In the data rows, the value 128 means zero.
Each row has a hidden score. How much does it go up from the first row of each pair to the second? 10 means little or no change, 20 a big rise and 0 a big fall. The score is a weighted sum of the row's numbers plus the product of two more (or one squared), each taken from its middle value.
[129 112 106 122 126 128 120 128 123 133 107 115 123 134 134 143 133 123
 135]
[145 129 133 165 108 145 145  84 122 101 113 132 137 146 115 137 126 139
 129]: 8
[121 164 152 165 116 112 132  94 132 124 140 130 128 153 112 115 110 111
 102]
[128 116 120 112 138 140 116 156 123 127 133 147 123 123 143 133 141 143
 152]: 8
[117 105 117  91 150 156 115 159 144 151 120 134 117 106 146 126 133 143
 149]
[185 139 188  90 172  98 126 153 136  61 164 149 201 147  73 132 110 116
 115]: 17
[134 118 108 119 128 131 119 157 113 152 124 127 112 126 152 150 140 151
 151]
[128 109 121 128 129 147 138 122 126 143 118 124 121 128 136 130 138 144
 130]: 12
[ 99 165 163 117 152 100 130 101 138 139 144 128 134 127 104  87 113  98
  80]
[122 125 114 135 127 149 118 131 122 145 128 141 115 122 132 135 142 136
 144]: 9
[160  97 102 125 105 158 150 132 129 107 105 139 118 117 161 165 151 167
 158]
[ 98 150 132 118 146  93 135 134 162 168 132 124 124 125 134 114 110 118
 108]: 12
[176 118 142 137 133 136 146 123 109  84 123 141 153 152 109 165 129 137
 140]
[139 123 118 150 105 142 143 135 108 128 128 134 115 127 138 149 142 142
 145]: 6
[137 123 123 155 128 143 134 100 112 137 126 131 119 137 127 147 144 139
 139]
[125 134 134 121 131 127 124 128 135 153 125 130 113 114 126 123 144 121
 128]: 9
[150 142 127 197 102 101 163  93  98 110 126 135 122 150 119 140 109 151
 120]
[102 170 149 144 123 114 116 109 136 130 144 110 123 137 104  89 106  98
  98]: 10
[101 172 156 135 141 105 132  97 147 142 139 109 128 147 115  88 107 100
  84]
[112 144 140 134 131 126 102 113 153 122 138 125 136 126 121  96 116 113
 114]: 12
[ 84 168 142 113 117  91 126 111 157 145 136 108 125 127 119  81  98  88
  93]
[ 94 147 141 113 147  86 118 125 139 143 125 112 112 135 128 102 103  96
 107]: 12
[131 112 123 105 133 130 133 160 106 132 129 142 136 128 130 145 125 132
 148]
[106 136 118 126 128 121 107 126 140 137 139 123 115 115 129 111 129 119
 118]: 9
[135 111 107 137 122 138 144 148 112 130 123 131 108 144 165 150 156 160
 154]
[155 106 127 159 100 143 140 112 113 104 124 141 143 142 128 154 131 150
 148]: 13
[103 144 134 143 136 106 126 125 112 157 136 126 113 130 124 111 121 113
 123]
[114 133 117 117 127 143 107 141 131 157 129 130 105 126 131 129 133 124
 133]: 10
[138 136 123 136 120 122 133 155 108 116 123 137 110 149 128 152 150 132
 151]
[119  89 112  99 136 167 113 157 117 133 129 133 117 122 153 135 151 151
 157]: 8
[129  92  98  99 124 158 118 174 132 146 119 125 124 100 157 150 138 156
 153]
[111 162 178 117 148  77 146 115 156 119 137 120 147 119  95  88 109  86
  88]: 12
[ 92 153 142 136 157 101 116 128 139 152 128 107 130 133 121 102 107  98
 105]
[174 118 113 183  99 180 167  83 105  84  96 142 124 141 155 169 160 166
 143]: 9
[ 97 168 167 142 125 104 145  96 145 138 122 105 138 140 110  88  95  91
  84]
[151 114 110 167 113 138 149 114 103 126 110 123 130 127 136 160 143 153
 145]: 14
[164 101 100 176  94 151 138 111  85 107 106 142 117 154 135 167 153 166
 164]
[175 133 175  85 147 117 112 162 152  69 151 137 183 136  87 137 122 119
 139]: 8
[149 137 125 172  99 126 150  94 112  89 108 133 137 133 145 153 122 158
 119]
[148 116 124 181 110 115 168 102 101 109 100 145 129 148 150 161 117 141
 139]: 13
[118 116 116 113 140 130 114 149 119 154 124 109 110 114 138 123 134 135
 132]
[147 114  98 128 103 142 133 129 113 135 105 126 115 115 136 152 150 156
 141]: 15
[162 112 102 162 104 156 143 115 100 111 116 138 121 152 153 166 145 170
 160]
[127 129 133 141 123 137 123 111 135 112 125 135 129 133 115 122 118 120
 127]: 13
[ 83 161 157 137 127  95 113  90 138 151 135 114 129 144 119  75  80  92
  72]
[146 162 171 136 153  95 118 118 121  94 162 129 160 157  91 111  88 108
 115]: 9
[127 109 110 120 124 143 134 143 116 148 116 132 123 123 154 137 124 144
 134]
[143 115 129 140 121 133 120 139 105 111 121 138 142 141 131 147 137 141
 145]: 9
[111 136 125 109 134 134 122 164 127 139 134 124 102 125 139 127 150 129
 155]
[125 105 105 100 137 157 103 156 151 136 124 135 113 112 145 126 152 129
 146]: 9
[133  81  90 122 122 165 119 151 108 150 132 151 108 127 156 146 148 157
 160]
[104 122 130  98 137 114 106 154 122 141 126 113 115 142 127 120 118 122
 139]: 9
[163 152 191 115 189  88 109 139 121  68 166 137 186 181  66 122  92  90
 105]
[177 109 120 130 110 165 142 124 123  93 122 142 151 133 126 164 154 160
 150]: 12
[132 134 140 191  98 123 149  72 118  98 127 131 122 178 120 143 111 144
 119]
[120 143 149 137 114 110 127  88 157 109 120 114 133 132 132 119 108 111
 102]: 6
[162 128 144  94 134 140 131 144 155 116 130 125 150 121 117 136 144 122
 138]
[109 136 142  93 146 115 111 134 137 129 134 129 123 124 100 108 118 107
 110]: 9
[118 113 101 103 131 140 122 157 123 154 136 130 112 112 145 130 143 146
 139]
[121  96  92 105 133 152  99 150 138 145 123 128 114  98 145 136 149 142
 150]: 9
[119 160 161 170 132  98 154  95 140 126 144 116 123 157 102 107 100 102
  99]
[139 157 161 140 138  96 126 120 137 117 146 110 142 142 102 122 120 104
 105]: 7
[112 113 124 109 132 134 105 141 140 154 123 114 123 102 138 111 121 124
 120]
[134  98  99 126 129 153 108 151 108 141 140 156 130 139 148 142 129 156
 157]: 12
[ 92 147 130 116 115 103 125 116 160 135 123 111 135 114 130  92  92  90
  95]
[143 128 136 107 142 126 136 150 125 127 136 138 141 121 109 133 137 126
 137]: 14
[128 104 104 113 139 154 129 154 130 137 130 135 106 103 161 134 165 144
 142]
[129 116 131 103 117 132 111 176 147 123 134 140 128 120 128 130 145 119
 142]: 12
[ 93 147 135 130 128 104  95  96 141 158 128  98 114 124 108  94 100  83
 106]
[120 134 123 105 132 126 139 157 160 152 113 128 122  91 151 118 145 126
 119]: 8
[179 154 189 120 173  85 133 148 141  59 161 145 179 155  88 142 105 110
 121]
[ 96 120 122 114 139 126 100 136 149 153 132 122 105 131 126 100 129  99
 116]: 12
[120 100 110 101 131 137 122 182 114 142 117 130 104 101 157 135 154 139
 152]
[125  94  95 105 134 162 112 154 126 144 130 148 107 109 160 135 164 155
 154]: 9
[131  89 108 119 128 142 121 149 115 137 129 139 114 132 151 142 149 153
 154]
[198  71  88 168  70 169 164 111  96  81  98 145 137 130 177 192 172 193
 181]: 15
[108 131 116 114 136 122 118 151 146 134 127 124 128 118 135 117 130 117
 126]
[145 136 174 107 149 101 115 127 152  94 146 117 171 121  74 119 132  95
 101]: 15
[155 101 100 151 112 175 148 123 117 122 121 134 122 119 141 164 157 169
 160]
[177 110 102 150  87 169 167 109 143  84  97 141 141 119 154 168 163 173
 149]: 12
[138 114 109 121 134 171 133 132 153 136 117 139 123 106 153 146 159 151
 145]
[152 141 169 127 140 114 114 124 147  95 150 131 176 144  78 114 105 110
 105]: 14
[127 159 139 160 116 113 151 107 117 127 125 109 116 138 132 130 131 114
 125]
[105 138 137 140 146 110 123 104 139 147 132 128 130 130 125 105  87 124
 102]: 16
[143 114 112 100 133 146 131 160 124  98 135 131 132 108 129 130 160 143
 146]
[140 128 142 129 116 131 127 134 138 105 137 129 141 131 107 128 131 121
 127]: 12
[124 101 106  96 129 155 121 147 133 135 122 134 129 120 154 133 135 138
 139]
[118 105 113 104 133 164  99 158 118 137 141 143 112 128 157 132 149 153
 157]: 12
[135 117 106 137 124 125 132 132  82 122 117 137 125 134 141 145 128 139
 146]
[122  87  89 108 110 158  94 171 116 162 121 146 105  89 160 139 137 155
 155]: 12
[ 91 168 138 139 128 105 119  90 132 154 133 108 120 135 115  87 104  96
  86]
[171 156 207 106 173  87 141 123 139  56 164 133 195 137  58 111  90  90
 107]: 12
[124 110 113 120 127 136 129 138 135 144 116 131 124 101 144 129 135 134
 129]
[129 101 114 116 128 150 121 134 119 115 135 141 127 123 119 132 129 141
 135]: 12
[102 153 156 130 131  99 118  98 158 119 129 114 131 129 110  94  96 107
  98]
[108 151 148 124 128 109 119  93 155 128 136 118 127 135 109 113  96 110
  88]: 11
[120 100  96 118 144 146 113 130 108 158 133 131 107 127 141 132 131 155
 144]
[128 133 123 142 122 115 132 112 116 124 116 121 122 134 134 141 124 125
 118]: 10
[108 139 143 138 140 110 123 103 144 124 125 117 117 142 114 113 118 115
 111]
[ 81 165 149 116 123  91 131 107 159 128 139 109 125 150 120  88  89  97
  90]: 12
[107 170 162 123 139 107 132  95 168 139 140 123 147 127 104  94 105  76
  85]
[103 136 125 105 136 123 106 140 123 145 142 120 112 124 119 109 109 124
 124]: 15
[157 136 155 102 151 141 126 134 157  98 132 133 163 128 112 134 131 122
 130]
[137 125 107 172  99 143 143  96 102 116 115 127 128 133 122 149 124 151
 135]: 12
[ 99 141 146 127 112 116 124 116 157 138 134 107 130 112 138  88 107  98
  90]
[154 102  99 160 105 143 148 123 111  93 107 161 123 151 161 166 155 178
 148]: 9
[137 102 112  96 133 135 139 175 117 156 119 128 125 101 172 152 167 146
 154]
[ 97 106 132 111 141 134 105 128 117 168 120 129 111 124 132 115 115 126
 122]: 6
[166 130 150 167 123 112 151 106  83  77 135 150 148 170  99 147 108 142
 140]
[151 128 138 103 152 132 132 148 140 115 150 135 142 106 120 133 148 128
 134]: 6
[ 88 182 160 152 135  74 147 108 134 147 124 106 121 124 118  78 109  75
  79]
[126 130 120 132 113 141 113 128 128 119 122 133 138 123 130 140 127 128
 145]: 9
[155 117 104 148 101 161 145 109 118  96 115 139 128 146 143 160 154 154
 147]
[137  96  92 134 110 160 127 147 105 132 110 133 120 113 138 150 143 147
 162]: 12
[125 154 138 163 104 111 136  97 133 116 123 116 128 139 119 118 114 131
 102]
[125 119 113  98 116 130 114 153 144 153 124 128 117 105 141 117 147 129
 138]: 9
[125 129 120 133 109 123 131 130 122 147 125 125 115 123 116 135 136 123
 122]
[118 124 126 120 140 136 121 164 127 142 123 119 104 122 147 129 160 118
 141]: 5
[108 142 127 113 148 115 128 133 143 156 134 120 117 117 124 108 128 102
 123]
[150 114 117 136 122 156 138 131 129 125 126 131 133 115 121 136 133 143
 143]: 11
[146 112 115 141 118 135 151 105 127 123 107 125 134 138 141 148 138 130
 143]
[161 121 148 109 131 127 133 145 136 119 135 130 148 133 115 147 110 131
 142]: 5
[154 100 107 161 107 159 135 117 116  94 121 154 119 128 136 152 139 165
 142]
[130  98 102  90 128 151 102 183 152 152 139 137 129 116 168 149 149 144
 167]: 3
[128 105 107 111 134 152  97 146 118 149 132 123 118 135 132 130 151 132
 146]
[115 127 111 140 120 124 111 142  96 139 136 144 110 154 126 139 130 135
 140]: 15
[119 121 106 105 137 153 116 143 162 151 123 133 126  81 145 118 151 131
 122]
[114 157 128 115 129 120 117 127 156 141 136 122 129 100 112 108 123 103
 102]: 12
[135  99  95  78 132 164 123 158 146 148 120 140 132  88 164 131 148 148
 136]
[ 86 164 163 144 123 102 139 122 161 150 137 101 116 120 126  74 120  88
  93]: 8
[133 122 115 134 129 130 132 156 124 124 125 135 126 139 143 143 130 141
 163]
[109 111 106 120 134 156 102 144 118 148 129 131 118 127 137 120 128 142
 139]: 12
[110 151 138 134 140 103 127 116 116 169 123 107 123 113 123 124 117 101
 113]
[141 123 121 159 107 144 139 114  98 128 120 138 114 146 139 153 141 156
 145]: 6
[ 83 183 160 156 105  93 130  81 157 123 137 100 123 161 110  80  98  76
  85]
[129  97  92 111 138 183 122 148 138 179 119 145 117  91 142 137 152 138
 163]: 12
[144 126 136 165 104 115 169  96 106 112 107 129 115 159 134 159 149 139
 130]
[109 127 124 109 150 124 127 146 142 161 116 132 122 108 140 115 126 127
 122]: 6
[115 120 119 115 136 144 121 134 128 148 128 139 123 125 135 131 136 140
 136]
[113 157 148 146 136 131 132  94 133 124 137 126 136 139 110 104  97 104
  97]: 12
[173 138 173  89 155  97 140 153 153  73 157 122 195  97  60 132 119 108
 122]
[100 153 135 143 138 107 122 106 117 147 137 121 103 143 123 101 120 107
 109]: 5
[144 116 102 155 106 144 132 127  80 111 127 140 118 152 140 154 150 152
 148]
[109 143 139 138 124 103 134 109 163 157 119 107 132 106 126  95 116 102
  90]: 10
[126 102 103  94 136 149 115 175 126 145 125 136 118 105 167 137 146 150
 159]
[129 110 121 121 126 133 130 141 126 169 105 125 112 100 144 139 149 125
 140]: 17
[149 100 102 123  95 148 128 133 154 125 112 128 141  98 136 156 151 156
 139]
[ 97 157 139 145 126 110 126  90 135 149 131 120 120 139 126  86 104  99
  89]: 8
[203 137 185 136 132 104 154 137 113  49 155 133 196 141  85 153 129 126
 128]
[ 92 130 132 125 140 107 125 101 145 163 131 123 120 104 114  95  94 100
  90]: 6
[125 136 130 143 120 127 130  85 121 120 127 122 120 143 126 119 106 130
 105]
[114 110  94  96 150 142 114 173 125 162 123 126 105 101 155 132 143 142
 142]: 9
[111 110 115 105 140 138 117 157 143 167 140 129 110 106 132 116 133 131
 145]
[169 133 181 125 173 110 110 130 132  50 176 148 185 165  66 117 110 121
 115]: 10
[112 107 103 109 140 150  94 142 114 134 144 144 119 145 149 122 127 156
 144]
[128 122 112 116 111 140 129 161 134 130 118 125 110 105 148 139 146 127
 150]: 6
[130 131 130 174 112 113 149  98 112 127 113 110 121 132 120 130 130 134
 118]
[113 158 168 131 117 100 115 102 154 106 153 118 147 135  83  99 102  96
  91]: 11
[120 109 126  99 154 139 120 136 143 146 126 123 118 114 145 113 127 136
 127]
[108 144 126  94 134 122 108 145 154 150 136 136 127 112 128 112 112 113
 125]: 13
[131 106 124 120 148 136 118 156 104 121 135 142 128 152 130 132 113 142
 144]
[132 124 121 167 123 136 138 110  82 124 124 128  97 156 130 145 150 147
 143]: 7
[113 151 156 127 139  99 123  98 160 125 139 121 137 129  98  95 102  96
  92]
[153 116 130 119 134 133 138 139 119  82 128 131 160 127 123 144 124 150
 146]: 9
[122  96 103  99 129 152 121 155 145 147 124 121 124  98 146 126 146 134
 144]
[118 123 124 126 121 126 114 116 131 138 126 134 123 109 119 114 131 115
 122]: 13
[142 123 125 169  96 132 137  84 111 107 119 132 120 153 129 154 133 144
 134]
[119 113 114 111 138 140 106 137 131 152 120 119 116 120 141 125 138 126
 141]: 9
[155 125 150  81 157 126 129 144 167  96 148 129 167 108  93 119 120 117
 117]
[216  75  87 193  76 185 185  97  60  71 104 172 144 139 168 195 142 202
 164]: 17
[150  91 103 120 119 169 125 155 122 112 121 136 140 136 151 153 163 151
 162]
[ 90 169 152 152 148  86 126 107 122 142 133 114 125 143 119 102 102  86
 101]: 12
[157 124 148 120 144 137 116 135 118 101 157 146 148 134 113 136 131 134
 130]
[128 117 114 107 139 126 114 151 131 143 129 130 115 130 154 140 125 136
 134]: 10
[132 104 121 101 139 145 134 154 140 128 121 135 142 107 120 130 124 116
 133]
[ 88 186 177 141 119 103 110  74 152 132 147 112 133 154  93  62  90  73
  76]: 8
[124 113 104 102 141 153 107 158 141 143 123 132 119 110 156 129 143 136
 143]
[135 157 171  93 156 100 122 124 169 101 145 129 162 120  99  99 116 104
  90]: 11
[ 88 171 152 121 127  90 146  83 137 144 145 107 123 123 126  68  88  91
  60]
[117 159 145 128 113 109 133 114 143 146 122 113 136 106 113 114 120 101
 105]: 12
[150 144 171 125 137 107 122 119 128  92 138 124 146 170  87 133 103 124
 128]
[ 86 181 176 150 136  63 141  92 124 166 141 100 124 152 123  71 101  78
  65]: 11
[131 174 183 139 149  87 143 102 143 109 149 119 148 143  97 108  95  92
  99]
[ 95 166 152 135 131  98 139  93 158 156 114 103 130 122 133  87  93  86
  71]: 10
[ 78 181 164 159 122  73 133  85 130 161 143  96 113 142 108  74  93  77
  83]
[107 149 137 152 131 103 127 113 121 156 125 110 117 144 122 109 104 108
 115]: 9
[101 162 142 128 122 114 125 104 145 161 140 104 128 103 106  89  98 107
  85]
[ 98 132 140 123 135 110 125 126 121 146 139 118 125 128 115  98  92 110
 110]: 13
[122 121 115 117 135 146 126 128 145 144 113 115 120  92 126 125 149 135
 121]
[170  77 102 140 101 169 147 126 101  95 103 135 125 136 163 175 168 174
 169]: 10
[181 128 185  80 165 116 140 158 160  51 158 138 196 119  89 121 120 118
 127]
[117 120 105 135 149 134 107 149 110 141 134 138 104 123 132 114 139 134
 138]: 15
[134 114 113 110 125 137 122 152 136 126 127 121 139 102 153 137 136 136
 135]
[136 100  92 117 116 183 128 153 118 124 120 147 115 113 156 149 155 158
 160]: 11
[118 105 107 110 138 142 112 150 127 158 118 125 112 132 154 134 138 140
 155]
[134 103 105 132 111 152 130 133 114 159 118 138 114 113 129 139 128 141
 139]: 16
[122 122 117 101 151 121 146 179 120 136 136 135 116 121 153 130 133 139
 140]
[173 102  95 198  88 153 180  78  77  88  94 144 143 135 143 168 127 174
 146]: 18
[194 127 165 142 128 126 168 122 131  32 142 139 189 139 105 153 117 135
 134]
[126  99  88  94 126 172 107 175 123 135 121 149 102 109 165 136 154 153
 147]: 13
[116 125 122 132 134 135 129 117 134 152 106 113 129 119 139 126 128 116
 120]
[150 109  95 126 130 165 148 143 139 132 110 144 126 104 137 154 146 148
 156]: 9
[129 144 132 176 127 122 155 104 127 133 115 123 111 132 123 122 126 125
 117]
[137  95  96  96 122 148 106 136 130 146 118 130 128  83 146 140 142 151
 137]: 12
[123 113  96  83 137 126 125 157 129 146 123 129 115 101 143 134 148 143
 139]
[148 116 101 120 114 143 144 147 124  99 118 136 127 119 137 152 138 161
 156]: 8
[105 123 113  88 139 148 102 148 127 160 127 134 117 122 143 124 119 137
 139]
[132 120 112 148 105 131 131 121 120 141 114 133 126 110 153 144 137 133
 137]: 10
[122 103 103 118 127 140 118 139 118 169 113 125 115 120 141 133 142 122
 147]
[154  97 105 190  81 144 143  97  89 118 106 146 127 127 140 168 135 160
 145]: 9
[111 140 132 148 129 120 135 116 114 144 133 127 124 129 112 122 120 133
 113]
[130 107 113 122 122 138 119 142 116 132 124 140 118 121 132 133 143 128
 146]: 8
[129 131 123 168 116 121 129  95 107 128 125 135 116 148 126 134 128 134
 112]
[131 134 127 131 105 133 132 115 137 101 118 132 127 136 133 143 134 128
 123]: 7
[125 123 142 106 156 150 117 135 136 113 147 148 138 128 109 125 143 126
 138]
[114  94  96  98 138 152 120 174 119 139 131 143 103 128 174 130 153 159
 161]: 11
[137 119 116 148 141 122 140 133 101 139 116 133 126 132 143 148 130 152
 128]
[117 117 107 118 134 145 101 156 126 154 129 137 110 118 139 129 137 134
 146]: 8
[116 104 106  97 137 151 102 152 126 147 121 135 113 138 168 133 147 139
 158]
[ 98 162 173 117 144  71 136  99 149 132 142 103 127 146 101  90  84  89
  79]: 15
[151 134 137 173 113 123 169  96 103 114 101 125 124 149 127 153 150 146
 134]
[119 115  96 126 124 151 112 152  93 148 134 139 111 124 148 137 134 154
 155]: 4
[123 102 107 131 131 140 129 140 114 136 123 129 120 137 142 152 150 138
 163]
[143 115 133 125 119 133 125 126 153 101 130 129 138 111 119 125 135 133
 133]: 9
[ 97 184 168 140 142  74 139 114 129 125 155 115 132 169 108  86  91 100
  86]
[110 113 117 128 136 135 128 148 120 158 121 124 120 108 151 121 148 129
 133]: 8
[136 107 106 104 141 146 109 169 118 134 138 153 121 110 138 138 148 151
 157]
[130 137 127 163 112 124 133  89  98 146 120 126 128 140 125 130 110 124
 121]: 13
[132 154 164 124 149 107 135 120 137 103 138 117 143 168 109 135 114 110
 107]
[122 114 126  90 134 130 112 143 131 138 126 126 123 115 128 128 141 121
 140]: 11
[129 108 126 100 139 138 115 175 143 122 123 126 145 120 129 130 133 134
 149]
[142 131 132 157 106 101 156 121 123 128 101 133 126 125 129 143 128 142
 121]: 17
[109 126 128 123 148 128 111 142 133 142 127 126 120  99 129 116 134 124
 116]
[115 141 144 128 126 117 122 104 132 142 115 116 134 158 126 129 101 105
 122]: 10
[152 119 116 161  97 139 175 110  90  98 110 130 122 139 139 166 129 147
 145]
[133 142 143 163 130 112 124  94 121 134 134 120 118 141 109 126 112 120
 113]: 10
[ 92 182 149 128 121  91 150  98 145 155 119 101 121 123 130  92 112  89
  85]
[137 143 166 121 153  93 128 134 129 113 159 138 138 158  81 118 107  93
 129]: 12
[106 160 146 119 129  98 126 104 153 141 130 115 136 131  99  97 101  93
  88]
[108 122 116 106 128 129 111 136 144 124 119 126 133 115 123 121 115 117
 119]: 9
[134 142 124 154 118 115 145 145 120 122 114 134 124 122 125 145 148 136
 141]
[122 108 120 120 127 129 124 144 120 155 127 122 111 120 138 125 138 125
 127]: 11
[123 128 138 102 140 119 118 151 104 138 137 141 131 135 130 122 117 104
 135]
[162 106 105 141  97 142 138 117 120 113 100 126 133 135 151 168 151 166
 146]: 12
[ 88 149 155 137 129 100 107  93 153 124 140 121 130 151 118  78 102 100
  89]
[101 155 135  94 140 119 105 113 145 158 144 129 121 105 119 103 106 112
 111]: 10
[130 129 130 167 125 135 144 101 106 117 130 127 113 145 119 136 127 145
 136]
[109 114 128 122 138 113 133 133 127 157 135 122 122 140 140 118 112 137
 122]: 9
[122 150 166 131 132 111 110 109 165 120 150 123 151 129 101  90 107  98
  90]
[173  81  84 190 103 169 158  99  69  92 118 144 123 154 165 182 146 182
 175]: 10
[100 165 146 109 152 111 127 116 163 148 120 104 122 127 126 105 130  96
 105]
[171  82  80 143 100 160 160 152 115 108 110 156 129 111 173 170 162 173
 166]: 13
[122 137 133 126 118 120 127 100 133 118 126 120 124 130 123 127 131 138
 115]
[168  85 105 166  93 172 156 113  90  98 121 137 120 159 164 182 163 171
 175]: 9
[103 172 159 154 128  98 119  86 142 135 124 104 122 157 120 100 107  98
  90]
[106 111 107 106 133 142 127 153 125 152 127 134 115 126 144 131 128 138
 138]: 13
[108 138 131 120 118 108 121 122 117 139 137 121 132 126 117 112 106 116
 112]
[109 146 163 114 122 113 119 121 166 155 136 108 127 121 122  89 110  99
  91]: 7
[128 147 127 152 117 109 156 105 118 134 119 127 128 147 124 133 116 121
 119]
[120 112 102 108 137 147 128 159 136 146 120 132 111 118 149 141 145 135
 152]: 5
[131 110 104  92 136 160 124 162 122 112 129 144 125 108 143 139 154 140
 154]
[164  90  87 165  94 166 152 120  90 104 114 146 134 134 156 175 145 180
 171]: 12
[132  90  92 110 120 172 120 174 117 143 130 141 117 103 161 152 155 168
 154]
[136 175 166 140 146 102 128 123 122 110 154 140 156 137  82 109  95  97
  97]: 13
[125 120 118 111 121 141 103 137 139 119 120 121 119 122 140 135 125 132
 131]
[101 169 161 133 128 103 144 107 176 143 128 101 125 123 135  86 121  97
  82]: 4
[134 144 137 130 126 117 137 124 131 152 124 125 123 127 129 138 137 123
 128]
[103 135 129 133 130 112 115 120 132 154 129 131 118 125 110 107 110 116
 105]: 10
[128 108 108 130 127 143 120 133 127 127 122 135 114 115 143 145 158 149
 145]
[115 115 105 123 140 140 106 134 108 163 134 129 113 124 138 119 140 128
 146]: 12
[140 140 154 119 141 116 126 125 141  99 138 125 131 147 112 123 119 117
 111]
[104 142 144 145 148  95 129  96 116 144 129 126 126 144 108 109 108 110
 110]: 13
[ 88 158 147 132 145  83 124  65 128 144 141 111 129 150 103  86  72  97
  74]
[113 119 127 114 156 116 120 135  97 152 128 122 110 140 127 131 134 124
 144]: 9
[103 144 131 104 132 121 101 141 159 134 128 101 124 122 109 101 117 101
 122]
[132 169 175 152 152 104 142 103 144  97 168 121 142 160  68  96  89  95
  92]: 18
[157 125 126 163 110 147 136  96  97 101 135 126 127 152 123 159 124 151
 131]
[149 122 134 104 146 129 110 157 148 111 132 134 146 110 103 132 146 126
 139]: 9
[ 81 172 141 154 137  81 129  73 124 166 135 116 123 136 104  77  93  90
  77]
[152  78  81 121 116 178 136 138  99 127 116 149 119 119 161 163 158 168
 160]: 9
